In the data rows, the value 500 means zero.
Two rows play each game, the first against the second. How much does the first row win by? 20 is about a draw, 40 a big win and 0 a big loss. Wins can go round in a circle: one row can beat a second, the second a third and the third the first. Each row has two weighted sums of its numbers, A and B, taken from their middle values. A row wins by its A times the other's B, less its B times the other's A.
tensor([450, 352, 413, 682, 353, 400, 270, 431, 385, 443, 546, 517, 656, 383, 381, 415])
tensor([425, 472, 460, 491, 375, 561, 333, 639, 384, 450, 613, 680, 673, 377, 560, 336]) 19
tensor([609, 606, 538, 401, 380, 647, 465, 550, 481, 346, 764, 737, 625, 456, 553, 367])
tensor([507, 497, 412, 465, 407, 389, 473, 486, 529, 454, 541, 550, 584, 453, 454, 450]) 17
tensor([444, 386, 476, 491, 542, 393, 436, 524, 462, 588, 450, 533, 439, 478, 603, 486])
tensor([711, 709, 664, 564, 405, 627, 466, 321, 431, 667, 355, 499, 349, 467, 269, 338]) 14
tensor([765, 669, 778, 151, 866, 791, 881, 552, 675, 577, 634, 576, 142, 739, 956, 714])
tensor([485, 542, 503, 469, 457, 510, 502, 495, 488, 473, 539, 523, 564, 523, 456, 476]) 10
tensor([552, 518, 620, 816, 399, 641, 263, 432, 331, 430, 487, 471, 584, 454, 234, 425])
tensor([493, 489, 539, 532, 490, 504, 449, 497, 481, 511, 505, 497, 488, 505, 496, 479]) 18
tensor([531, 470, 570, 595, 493, 510, 429, 430, 418, 465, 503, 472, 467, 507, 437, 511])
tensor([362, 430, 300, 501, 431, 246, 476, 557, 515, 534, 333, 433, 573, 405, 440, 460]) 16
tensor([465, 320, 673, 722, 627, 603, 322, 566, 318, 620, 302, 382, 328, 533, 522, 564])
tensor([457, 387, 481, 560, 614, 517, 502, 573, 502, 392, 621, 463, 538, 564, 598, 658]) 19
tensor([431, 325, 473, 612, 724, 329, 569, 372, 577, 539, 364, 218, 354, 570, 459, 736])
tensor([498, 447, 479, 597, 471, 431, 422, 471, 450, 480, 569, 528, 536, 493, 400, 487]) 30
tensor([599, 667, 421, 378, 293, 556, 577, 481, 571, 301, 769, 681, 741, 472, 459, 377])
tensor([364, 421, 333, 517, 402, 391, 429, 538, 501, 520, 363, 439, 595, 426, 423, 440]) 12
tensor([466, 492, 503, 483, 447, 493, 464, 538, 446, 505, 536, 585, 564, 475, 506, 436])
tensor([492, 556, 422, 469, 484, 513, 606, 456, 644, 242, 683, 500, 683, 596, 480, 561]) 20
tensor([521, 535, 499, 491, 580, 453, 613, 444, 592, 508, 418, 356, 433, 568, 487, 591])
tensor([465, 458, 504, 463, 530, 499, 497, 535, 461, 538, 466, 511, 462, 490, 529, 498]) 19
tensor([430, 454, 439, 504, 494, 444, 516, 541, 545, 451, 548, 460, 533, 519, 518, 525])
tensor([496, 491, 520, 766, 408, 578, 345, 421, 442, 376, 506, 392, 603, 533, 232, 498]) 20
tensor([456, 479, 489, 383, 660, 524, 652, 582, 620, 518, 440, 447, 406, 577, 722, 630])
tensor([524, 558, 529, 502, 444, 520, 478, 486, 464, 472, 549, 544, 510, 517, 492, 444]) 2
tensor([480, 522, 307, 351, 226, 345, 483, 529, 485, 492, 565, 657, 710, 365, 464, 301])
tensor([505, 508, 476, 537, 502, 478, 464, 487, 480, 509, 523, 509, 516, 503, 490, 498]) 25
tensor([328, 426, 627, 607, 716, 597, 490, 723, 424, 850, 000, 222, 201, 583, 580, 619])
tensor([552, 503, 528, 558, 497, 512, 503, 478, 503, 447, 512, 460, 484, 538, 462, 523]) 12
tensor([506, 602, 527, 484, 463, 502, 554, 503, 501, 562, 419, 502, 452, 507, 460, 450])
tensor([590, 640, 651, 462, 477, 704, 469, 479, 420, 499, 618, 647, 486, 513, 543, 429]) 22
tensor([485, 465, 698, 634, 616, 631, 402, 570, 313, 681, 290, 417, 319, 515, 574, 519])
tensor([576, 650, 546, 290, 353, 653, 515, 613, 429, 515, 639, 812, 565, 403, 671, 283]) 16
tensor([472, 313, 493, 497, 670, 383, 469, 488, 470, 658, 387, 425, 317, 485, 635, 601])
tensor([424, 500, 463, 556, 615, 514, 646, 491, 658, 475, 361, 282, 443, 613, 458, 681]) 11
tensor([463, 485, 430, 529, 540, 484, 586, 483, 596, 422, 489, 400, 539, 559, 501, 580])
tensor([509, 570, 543, 360, 567, 512, 598, 524, 541, 655, 339, 491, 360, 527, 533, 479]) 21
tensor([430, 414, 331, 483, 442, 235, 509, 451, 608, 534, 421, 375, 565, 459, 391, 511])
tensor([526, 518, 538, 493, 543, 492, 549, 508, 507, 575, 487, 468, 446, 495, 516, 525]) 7
tensor([663, 678, 761, 439, 850, 720, 856, 409, 690, 502, 490, 326, 207, 757, 596, 794])
tensor([588, 718, 551, 483, 359, 612, 575, 418, 566, 507, 428, 479, 529, 514, 298, 420]) 19
tensor([619, 609, 674, 533, 431, 631, 444, 482, 355, 722, 318, 576, 376, 410, 443, 338])
tensor([503, 684, 522, 167, 632, 544, 828, 616, 693, 664, 303, 478, 345, 576, 711, 545]) 18
tensor([278, 168, 254, 408, 616, 157, 462, 626, 543, 454, 626, 561, 553, 465, 836, 641])
tensor([506, 381, 533, 666, 507, 491, 351, 466, 371, 512, 490, 463, 491, 475, 448, 510]) 22
tensor([369, 494, 454, 514, 538, 666, 534, 678, 554, 240, 672, 531, 668, 595, 622, 575])
tensor([293, 185, 331, 417, 652, 267, 459, 638, 489, 479, 576, 542, 497, 491, 805, 629]) 19
tensor([670, 575, 645, 654, 391, 564, 411, 318, 415, 649, 354, 453, 409, 454, 225, 391])
tensor([655, 669, 679, 353, 702, 701, 766, 489, 602, 553, 444, 427, 291, 639, 575, 630]) 19
tensor([533, 509, 507, 476, 412, 514, 397, 458, 400, 500, 555, 643, 484, 403, 526, 398])
tensor([582, 590, 484, 389, 364, 473, 476, 452, 463, 615, 518, 657, 532, 340, 446, 321]) 27
tensor([567, 470, 597, 590, 723, 563, 608, 425, 593, 453, 523, 338, 368, 655, 501, 731])
tensor([450, 530, 511, 423, 514, 479, 549, 575, 499, 633, 372, 514, 436, 488, 536, 479]) 20
tensor([497, 546, 477, 412, 468, 523, 524, 496, 539, 456, 591, 562, 524, 507, 528, 470])
tensor([557, 608, 495, 545, 272, 614, 404, 482, 446, 419, 599, 658, 686, 434, 350, 310]) 20
tensor([561, 839, 533, 247, 504, 698, 871, 590, 758, 492, 370, 412, 478, 591, 531, 520])
tensor([566, 603, 553, 459, 428, 542, 471, 472, 464, 599, 446, 534, 471, 452, 404, 364]) 30
tensor([377, 330, 353, 731, 408, 308, 330, 432, 467, 489, 430, 401, 604, 408, 278, 485])
tensor([592, 568, 528, 535, 391, 468, 484, 424, 435, 598, 366, 523, 481, 417, 331, 380]) 38
tensor([394, 398, 370, 529, 450, 329, 426, 539, 473, 464, 527, 486, 625, 475, 462, 503])
tensor([636, 573, 712, 549, 542, 661, 473, 423, 411, 657, 438, 496, 313, 504, 460, 470]) 15
tensor([266, 317, 233, 493, 518, 297, 487, 622, 608, 306, 626, 472, 738, 517, 587, 608])
tensor([642, 705, 823, 536, 665, 825, 613, 547, 483, 712, 149, 315, 203, 633, 436, 541]) 22
tensor([463, 459, 450, 501, 498, 458, 475, 516, 528, 555, 465, 447, 543, 507, 478, 517])
tensor([455, 589, 414, 389, 421, 517, 584, 554, 557, 431, 535, 516, 630, 496, 476, 445]) 20
tensor([632, 366, 665, 756, 537, 410, 345, 303, 316, 781, 230, 342, 255, 438, 249, 491])
tensor([568, 601, 596, 467, 682, 607, 710, 483, 596, 514, 464, 393, 361, 633, 535, 657]) 11
tensor([447, 555, 403, 383, 419, 386, 564, 491, 568, 498, 509, 500, 567, 440, 450, 450])
tensor([483, 501, 518, 521, 529, 494, 515, 494, 473, 554, 436, 444, 456, 519, 506, 535]) 20
tensor([422, 512, 253, 300, 385, 288, 622, 549, 644, 341, 720, 613, 740, 487, 567, 486])
tensor([570, 599, 452, 373, 357, 499, 536, 470, 507, 534, 517, 619, 574, 447, 464, 362]) 13
tensor([434, 467, 462, 539, 461, 492, 471, 494, 456, 483, 521, 488, 566, 509, 497, 472])
tensor([465, 372, 438, 505, 428, 365, 317, 525, 318, 589, 559, 648, 548, 343, 580, 362]) 19
tensor([528, 501, 501, 435, 534, 497, 631, 447, 609, 510, 544, 472, 487, 528, 492, 539])
tensor([630, 475, 676, 512, 821, 645, 610, 420, 569, 448, 691, 473, 311, 675, 687, 769]) 13
tensor([549, 620, 501, 456, 449, 517, 568, 496, 586, 516, 467, 490, 486, 542, 452, 477])
tensor([523, 625, 529, 332, 535, 576, 688, 567, 591, 602, 388, 524, 390, 517, 603, 461]) 15
tensor([492, 562, 440, 289, 526, 359, 613, 544, 551, 756, 258, 513, 345, 440, 612, 454])
tensor([507, 512, 507, 459, 416, 540, 442, 547, 417, 507, 573, 671, 543, 422, 541, 373]) 17
tensor([611, 623, 592, 484, 461, 584, 566, 424, 488, 635, 380, 494, 392, 491, 372, 428])
tensor([518, 466, 471, 625, 447, 452, 387, 436, 453, 394, 629, 503, 597, 451, 395, 462]) 28
tensor([532, 497, 592, 479, 491, 540, 485, 465, 479, 529, 496, 541, 447, 492, 510, 469])
tensor([574, 467, 595, 731, 501, 535, 402, 389, 428, 513, 427, 329, 417, 507, 254, 536]) 21
tensor([524, 481, 603, 589, 527, 597, 425, 490, 425, 512, 447, 488, 440, 521, 467, 487])
tensor([554, 504, 690, 585, 548, 667, 402, 494, 338, 566, 490, 558, 418, 510, 545, 462]) 20
tensor([478, 436, 450, 565, 446, 442, 420, 514, 461, 502, 456, 528, 528, 442, 425, 467])
tensor([589, 542, 487, 336, 399, 374, 511, 431, 418, 632, 528, 661, 466, 401, 555, 353]) 32
tensor([422, 373, 450, 542, 630, 443, 553, 544, 596, 408, 557, 402, 532, 563, 591, 673])
tensor([632, 806, 479, 370, 258, 643, 633, 451, 586, 389, 557, 569, 669, 459, 293, 318]) 27
tensor([422, 374, 465, 500, 552, 423, 456, 547, 488, 506, 550, 504, 513, 517, 558, 536])
tensor([533, 555, 506, 468, 473, 514, 522, 503, 485, 469, 514, 527, 465, 482, 519, 484]) 20
tensor([504, 545, 519, 480, 556, 544, 571, 507, 542, 535, 444, 466, 433, 548, 526, 534])
tensor([518, 633, 352, 255, 315, 393, 625, 544, 625, 434, 612, 675, 658, 444, 559, 367]) 19
tensor([458, 416, 460, 571, 561, 366, 493, 492, 518, 532, 353, 341, 446, 488, 455, 561])
tensor([603, 522, 542, 463, 520, 458, 464, 448, 416, 568, 567, 611, 438, 488, 505, 460]) 31
tensor([515, 517, 403, 448, 433, 454, 559, 512, 573, 424, 583, 520, 590, 468, 473, 472])
tensor([336, 482, 278, 580, 392, 433, 503, 562, 614, 304, 469, 334, 729, 472, 356, 534]) 4
tensor([468, 481, 464, 503, 463, 468, 493, 493, 473, 515, 513, 497, 507, 494, 503, 468])
tensor([637, 546, 606, 636, 485, 671, 391, 417, 399, 332, 758, 620, 579, 534, 437, 503]) 20
tensor([505, 495, 560, 506, 550, 525, 474, 516, 400, 598, 417, 474, 365, 511, 555, 521])
tensor([341, 459, 274, 400, 312, 222, 511, 579, 519, 713, 188, 458, 519, 372, 384, 344]) 22
tensor([530, 570, 505, 367, 391, 476, 526, 519, 458, 566, 505, 599, 525, 446, 530, 372])
tensor([584, 534, 633, 512, 517, 610, 494, 472, 449, 462, 607, 548, 469, 512, 501, 494]) 21
tensor([531, 617, 502, 435, 474, 588, 560, 546, 537, 451, 476, 519, 504, 541, 472, 475])
tensor([584, 687, 626, 355, 502, 679, 608, 543, 529, 508, 534, 622, 436, 548, 633, 437]) 29
tensor([543, 774, 516, 293, 510, 631, 810, 551, 735, 450, 422, 433, 469, 621, 474, 540])
tensor([547, 526, 589, 564, 523, 651, 473, 433, 509, 366, 633, 509, 507, 559, 463, 552]) 22
tensor([474, 383, 466, 658, 444, 422, 341, 475, 412, 418, 585, 502, 589, 479, 400, 485])
tensor([518, 624, 402, 333, 376, 443, 594, 507, 615, 450, 598, 583, 622, 477, 492, 415]) 16
tensor([359, 362, 356, 551, 483, 310, 459, 509, 487, 525, 392, 372, 562, 473, 464, 532])
tensor([377, 445, 466, 627, 514, 470, 463, 523, 539, 518, 308, 309, 497, 510, 424, 569]) 20
tensor([519, 522, 558, 553, 536, 590, 501, 453, 518, 460, 521, 450, 485, 509, 491, 527])
tensor([438, 358, 659, 650, 684, 650, 381, 586, 340, 594, 346, 414, 317, 533, 591, 607]) 11
tensor([534, 399, 567, 446, 620, 436, 505, 492, 443, 695, 383, 495, 286, 495, 607, 541])
tensor([346, 363, 346, 506, 512, 412, 484, 577, 579, 355, 585, 458, 662, 541, 517, 596]) 20
tensor([814, 711, 788, 456, 640, 874, 575, 399, 538, 270, 935, 678, 448, 655, 624, 608])
tensor([455, 410, 507, 561, 495, 427, 427, 505, 462, 492, 504, 478, 499, 451, 518, 500]) 28
tensor([556, 573, 527, 460, 466, 518, 547, 458, 500, 537, 531, 557, 539, 495, 479, 440])
tensor([457, 533, 577, 412, 657, 530, 584, 580, 535, 606, 408, 465, 329, 527, 667, 564]) 21
tensor([424, 440, 408, 522, 443, 419, 432, 544, 492, 448, 515, 539, 592, 472, 488, 475])
tensor([484, 345, 527, 732, 831, 320, 651, 254, 659, 387, 414, 080, 304, 734, 320, 944]) 19
tensor([554, 515, 535, 535, 694, 450, 696, 386, 692, 513, 390, 236, 327, 657, 440, 752])
tensor([436, 506, 468, 483, 491, 497, 495, 513, 503, 482, 495, 488, 504, 504, 512, 491]) 19
tensor([446, 475, 356, 562, 276, 447, 381, 521, 493, 374, 635, 616, 776, 393, 414, 362])
tensor([449, 641, 195, 249, 240, 190, 659, 461, 661, 426, 579, 613, 739, 395, 426, 337]) 25
tensor([623, 746, 623, 367, 404, 627, 607, 435, 515, 589, 440, 577, 459, 493, 398, 352])
tensor([514, 636, 519, 333, 563, 482, 721, 459, 702, 597, 367, 397, 392, 572, 509, 552]) 18
tensor([554, 462, 581, 469, 640, 568, 528, 563, 549, 419, 609, 507, 440, 576, 652, 609])
tensor([584, 505, 588, 494, 506, 525, 443, 438, 438, 513, 615, 602, 476, 464, 534, 459]) 17
tensor([491, 489, 512, 478, 508, 480, 499, 508, 470, 500, 509, 503, 487, 533, 484, 472])
tensor([516, 585, 488, 426, 415, 541, 523, 536, 463, 453, 606, 641, 578, 467, 591, 413]) 31
tensor([462, 525, 475, 398, 617, 490, 671, 536, 628, 511, 459, 391, 437, 550, 611, 605])
tensor([534, 449, 528, 615, 442, 514, 367, 501, 404, 463, 581, 579, 590, 431, 460, 447]) 20
tensor([529, 543, 495, 383, 264, 545, 353, 627, 374, 533, 561, 816, 654, 331, 586, 207])
tensor([611, 616, 505, 435, 465, 530, 581, 421, 556, 452, 640, 567, 509, 548, 502, 485]) 14
tensor([635, 631, 612, 473, 485, 658, 538, 443, 528, 446, 629, 584, 505, 516, 505, 468])
tensor([487, 497, 504, 472, 556, 489, 555, 537, 508, 518, 442, 468, 454, 540, 519, 543]) 20
tensor([450, 534, 497, 414, 597, 549, 572, 606, 570, 503, 489, 475, 464, 569, 608, 576])
tensor([220, 401, 161, 367, 300, 260, 430, 727, 541, 444, 475, 565, 776, 345, 600, 348]) 22
tensor([482, 525, 433, 502, 410, 501, 511, 550, 519, 407, 538, 538, 609, 466, 396, 455])
tensor([524, 491, 468, 450, 601, 460, 637, 416, 667, 491, 503, 372, 460, 583, 462, 651]) 23
tensor([474, 487, 491, 532, 407, 465, 391, 520, 421, 507, 505, 586, 548, 435, 479, 405])
tensor([403, 290, 556, 626, 594, 548, 308, 606, 374, 536, 418, 482, 437, 494, 617, 550]) 30
tensor([527, 583, 473, 334, 550, 476, 660, 473, 612, 615, 422, 505, 393, 500, 564, 512])
tensor([419, 525, 442, 429, 487, 447, 573, 546, 546, 459, 487, 478, 554, 495, 510, 500]) 20
tensor([463, 478, 483, 547, 423, 520, 395, 531, 414, 454, 586, 568, 597, 457, 489, 408])
tensor([535, 531, 495, 502, 433, 574, 469, 482, 460, 446, 517, 537, 522, 500, 435, 453]) 20
tensor([567, 758, 539, 180, 574, 640, 839, 615, 675, 588, 382, 522, 403, 570, 692, 509])
tensor([465, 464, 494, 477, 529, 511, 474, 541, 452, 546, 530, 545, 458, 454, 554, 455]) 25
tensor([750, 629, 579, 286, 118, 711, 321, 701, 303, 526, 729, 999, 732, 215, 651, 003])
tensor([795, 707, 874, 470, 722, 905, 603, 400, 480, 448, 731, 639, 299, 649, 629, 616]) 38
tensor([392, 513, 353, 341, 272, 408, 443, 580, 504, 559, 390, 616, 633, 365, 504, 301])
tensor([498, 456, 445, 499, 562, 388, 506, 462, 535, 521, 516, 449, 475, 515, 532, 553]) 18
tensor([652, 594, 719, 545, 641, 710, 593, 404, 531, 483, 592, 486, 377, 653, 524, 616])
tensor([407, 360, 448, 477, 549, 331, 417, 535, 444, 617, 458, 506, 440, 453, 571, 504]) 15
tensor([407, 426, 223, 388, 405, 188, 522, 480, 559, 490, 540, 542, 629, 398, 505, 460])
tensor([357, 330, 427, 614, 644, 488, 464, 651, 521, 363, 474, 360, 535, 581, 597, 681]) 19
tensor([571, 692, 531, 555, 351, 635, 508, 471, 514, 414, 521, 508, 621, 524, 325, 427])
tensor([597, 420, 565, 672, 433, 453, 326, 350, 317, 648, 457, 546, 404, 389, 386, 394]) 14
tensor([489, 502, 253, 289, 327, 229, 603, 466, 604, 414, 711, 678, 687, 429, 523, 389])
tensor([514, 492, 487, 528, 453, 495, 408, 472, 446, 536, 522, 537, 515, 417, 497, 458]) 5
tensor([484, 447, 515, 497, 585, 439, 522, 475, 516, 614, 405, 425, 398, 511, 542, 580])
tensor([618, 716, 610, 533, 414, 657, 557, 455, 506, 546, 387, 445, 452, 548, 340, 406]) 20
tensor([500, 424, 558, 587, 449, 507, 361, 481, 364, 533, 538, 551, 497, 422, 497, 439])
tensor([431, 585, 427, 402, 714, 431, 810, 448, 745, 575, 242, 237, 352, 669, 532, 765]) 15
tensor([546, 542, 607, 524, 440, 633, 413, 495, 397, 487, 567, 627, 524, 483, 490, 391])
tensor([572, 501, 551, 552, 405, 593, 344, 558, 344, 490, 598, 731, 560, 403, 543, 326]) 21
tensor([482, 373, 408, 639, 380, 386, 323, 440, 376, 435, 599, 576, 627, 423, 417, 437])
tensor([456, 486, 450, 475, 485, 435, 536, 492, 543, 552, 422, 472, 486, 470, 467, 483]) 17
tensor([612, 453, 586, 803, 450, 520, 295, 333, 326, 572, 419, 393, 425, 451, 203, 481])
tensor([527, 390, 553, 726, 562, 514, 406, 424, 449, 488, 414, 335, 417, 522, 370, 592]) 7
tensor([321, 115, 374, 759, 507, 290, 167, 490, 326, 431, 618, 465, 611, 409, 477, 550])
tensor([429, 449, 534, 581, 698, 528, 554, 556, 569, 519, 362, 320, 385, 626, 563, 709]) 11
tensor([482, 549, 502, 389, 552, 502, 659, 542, 579, 517, 442, 434, 428, 553, 560, 550])
tensor([534, 546, 536, 530, 481, 558, 529, 489, 516, 439, 542, 476, 525, 536, 420, 501]) 21
tensor([472, 472, 493, 533, 531, 519, 502, 491, 503, 464, 550, 473, 527, 538, 516, 530])
tensor([535, 492, 534, 502, 525, 498, 468, 470, 440, 592, 436, 540, 414, 477, 525, 469]) 20
tensor([443, 441, 486, 545, 483, 451, 438, 518, 452, 559, 422, 489, 489, 482, 476, 479])
tensor([514, 568, 479, 527, 436, 508, 557, 474, 591, 429, 465, 401, 592, 513, 348, 508]) 20
tensor([542, 490, 599, 477, 506, 561, 416, 500, 405, 618, 480, 586, 407, 468, 555, 407])
tensor([452, 511, 438, 486, 440, 493, 485, 539, 508, 383, 607, 550, 640, 518, 498, 458]) 20
tensor([491, 332, 542, 556, 668, 542, 448, 511, 430, 592, 451, 411, 367, 510, 601, 614])
tensor([442, 493, 425, 398, 330, 435, 393, 579, 393, 509, 550, 714, 625, 319, 570, 316]) 18
tensor([432, 592, 450, 220, 684, 453, 853, 578, 689, 656, 293, 412, 337, 620, 719, 642])
tensor([529, 527, 479, 443, 540, 550, 596, 489, 549, 345, 682, 533, 586, 576, 599, 576]) 10
tensor([449, 476, 432, 457, 524, 399, 533, 536, 534, 539, 460, 458, 508, 474, 506, 522])
tensor([208, 065, 298, 473, 704, 210, 401, 680, 457, 446, 611, 522, 519, 514, 910, 718]) 15
tensor([545, 600, 650, 554, 573, 677, 533, 498, 496, 601, 320, 433, 361, 561, 458, 523])
tensor([402, 460, 375, 632, 383, 433, 405, 525, 477, 424, 471, 450, 669, 452, 359, 462]) 23
tensor([525, 564, 482, 393, 533, 527, 615, 540, 555, 518, 479, 501, 437, 499, 558, 488])
tensor([537, 644, 505, 467, 402, 551, 584, 491, 551, 531, 418, 496, 525, 500, 377, 412]) 25
tensor([481, 615, 307, 280, 181, 450, 458, 604, 492, 472, 598, 791, 774, 288, 526, 197])
tensor([416, 392, 392, 500, 480, 365, 450, 551, 525, 477, 511, 485, 581, 453, 478, 514]) 19
tensor([476, 407, 592, 643, 706, 559, 481, 521, 489, 594, 316, 301, 296, 624, 505, 676])
tensor([468, 753, 544, 068, 695, 590, 972, 640, 723, 729, 192, 450, 233, 637, 772, 569]) 19
tensor([461, 666, 407, 555, 452, 680, 613, 532, 707, 187, 603, 378, 734, 606, 365, 593])
tensor([472, 449, 477, 520, 464, 448, 468, 524, 452, 516, 489, 540, 507, 478, 537, 455]) 17
tensor([535, 495, 510, 505, 599, 518, 584, 466, 588, 475, 489, 409, 426, 576, 538, 614])
tensor([560, 352, 578, 690, 471, 484, 291, 440, 321, 507, 641, 597, 522, 432, 478, 451]) 20
tensor([578, 542, 550, 571, 538, 564, 541, 427, 510, 543, 425, 386, 428, 514, 393, 534])
tensor([532, 535, 495, 523, 447, 497, 498, 470, 528, 489, 476, 452, 539, 496, 367, 485]) 34
tensor([586, 646, 573, 540, 443, 635, 593, 441, 599, 459, 424, 428, 534, 563, 340, 486])
tensor([828, 780, 757, 408, 491, 798, 603, 415, 515, 428, 793, 753, 456, 556, 544, 426]) 19
tensor([572, 568, 540, 495, 393, 519, 464, 453, 436, 519, 513, 561, 525, 434, 406, 387])
tensor([622, 604, 689, 500, 548, 676, 534, 458, 488, 485, 593, 551, 429, 548, 528, 498]) 24
tensor([455, 464, 404, 551, 365, 434, 410, 486, 431, 516, 505, 559, 619, 380, 435, 381])
tensor([569, 538, 632, 515, 552, 606, 533, 484, 510, 457, 556, 477, 427, 547, 503, 528]) 20
tensor([566, 571, 548, 449, 502, 510, 571, 429, 549, 484, 536, 496, 481, 519, 489, 481])
tensor([713, 581, 652, 439, 376, 552, 379, 460, 287, 757, 393, 726, 362, 362, 491, 254]) 16
tensor([552, 520, 578, 472, 412, 508, 454, 446, 445, 558, 563, 596, 492, 465, 502, 400])
tensor([519, 554, 500, 614, 395, 573, 494, 424, 507, 313, 609, 463, 639, 540, 336, 510]) 23
tensor([492, 470, 538, 570, 550, 514, 463, 499, 466, 509, 454, 462, 453, 524, 478, 519])
tensor([290, 218, 256, 613, 409, 186, 314, 532, 422, 554, 389, 416, 643, 381, 446, 453]) 20
tensor([574, 492, 664, 571, 646, 616, 490, 460, 451, 639, 360, 409, 318, 557, 498, 553])
tensor([522, 538, 536, 532, 431, 487, 486, 492, 472, 542, 498, 515, 517, 432, 429, 437]) 24
tensor([415, 364, 449, 494, 572, 448, 450, 558, 503, 478, 516, 459, 496, 522, 561, 554])
tensor([518, 283, 680, 578, 897, 527, 508, 499, 436, 586, 490, 378, 192, 641, 766, 820]) 22
tensor([433, 468, 432, 454, 495, 450, 522, 543, 512, 520, 477, 516, 526, 458, 563, 477])
tensor([596, 690, 523, 505, 367, 561, 479, 463, 516, 540, 395, 483, 510, 468, 330, 335]) 30
tensor([424, 419, 479, 439, 444, 383, 376, 532, 426, 598, 451, 596, 476, 419, 552, 409])
tensor([568, 430, 533, 567, 774, 495, 610, 414, 616, 481, 484, 293, 315, 645, 566, 771]) 20
tensor([526, 609, 498, 331, 384, 570, 483, 595, 432, 520, 516, 673, 554, 426, 582, 313])
tensor([434, 320, 682, 820, 928, 478, 577, 324, 523, 641, 190, 057, 109, 770, 409, 933]) 38
tensor([408, 414, 433, 464, 521, 403, 511, 554, 559, 478, 534, 497, 512, 502, 605, 539])
tensor([544, 525, 529, 491, 512, 534, 510, 513, 478, 482, 561, 545, 521, 512, 515, 496]) 18
tensor([363, 364, 355, 499, 627, 436, 531, 567, 619, 317, 588, 420, 601, 595, 654, 679])
tensor([476, 428, 451, 599, 541, 466, 492, 455, 519, 424, 531, 415, 521, 564, 453, 597]) 18
tensor([512, 423, 500, 660, 500, 503, 412, 410, 502, 391, 571, 468, 529, 534, 386, 562])
tensor([435, 475, 458, 510, 514, 459, 522, 565, 555, 500, 458, 415, 506, 560, 500, 549]) 19
tensor([538, 516, 573, 541, 543, 576, 528, 476, 506, 516, 492, 446, 462, 539, 456, 515])
tensor([381, 391, 374, 594, 731, 303, 635, 397, 711, 488, 266, 116, 413, 680, 391, 836]) 21
tensor([464, 407, 506, 579, 532, 471, 424, 489, 479, 414, 555, 475, 539, 514, 508, 560])
tensor([496, 511, 576, 501, 540, 575, 508, 514, 460, 543, 454, 488, 446, 492, 527, 482]) 28
tensor([519, 568, 510, 424, 695, 499, 742, 451, 717, 550, 316, 291, 331, 633, 537, 696])
tensor([519, 455, 511, 557, 618, 473, 539, 419, 541, 517, 514, 369, 417, 560, 433, 610]) 26
tensor([436, 512, 416, 407, 455, 415, 530, 545, 508, 526, 433, 525, 562, 492, 508, 462])
tensor([286, 279, 333, 526, 541, 397, 435, 645, 590, 303, 689, 503, 690, 541, 647, 640]) 37
tensor([427, 227, 547, 937, 469, 493, 070, 395, 220, 422, 582, 490, 559, 410, 283, 496])
tensor([507, 462, 462, 627, 456, 397, 526, 353, 571, 448, 446, 313, 500, 526, 285, 554]) 34
tensor([510, 502, 494, 541, 514, 480, 516, 463, 561, 527, 478, 418, 454, 528, 449, 545])
tensor([442, 376, 497, 515, 600, 434, 443, 536, 484, 501, 480, 464, 462, 522, 571, 567]) 22
tensor([484, 522, 491, 481, 487, 518, 519, 519, 484, 506, 493, 523, 500, 509, 538, 477])
tensor([467, 387, 448, 720, 400, 419, 264, 449, 336, 418, 589, 524, 642, 449, 339, 431]) 14
tensor([451, 393, 497, 478, 580, 475, 460, 553, 474, 508, 528, 536, 442, 491, 620, 532])
tensor([536, 483, 492, 590, 474, 519, 446, 466, 511, 444, 534, 439, 558, 547, 431, 514]) 17
tensor([506, 612, 500, 217, 505, 481, 689, 569, 587, 616, 463, 609, 439, 483, 651, 449])
tensor([532, 612, 394, 329, 325, 461, 551, 480, 536, 427, 673, 647, 666, 428, 482, 365]) 21
tensor([459, 525, 475, 378, 569, 476, 602, 582, 558, 543, 427, 504, 459, 521, 625, 518])
tensor([645, 768, 643, 562, 387, 749, 548, 397, 517, 483, 453, 479, 486, 571, 273, 397]) 18
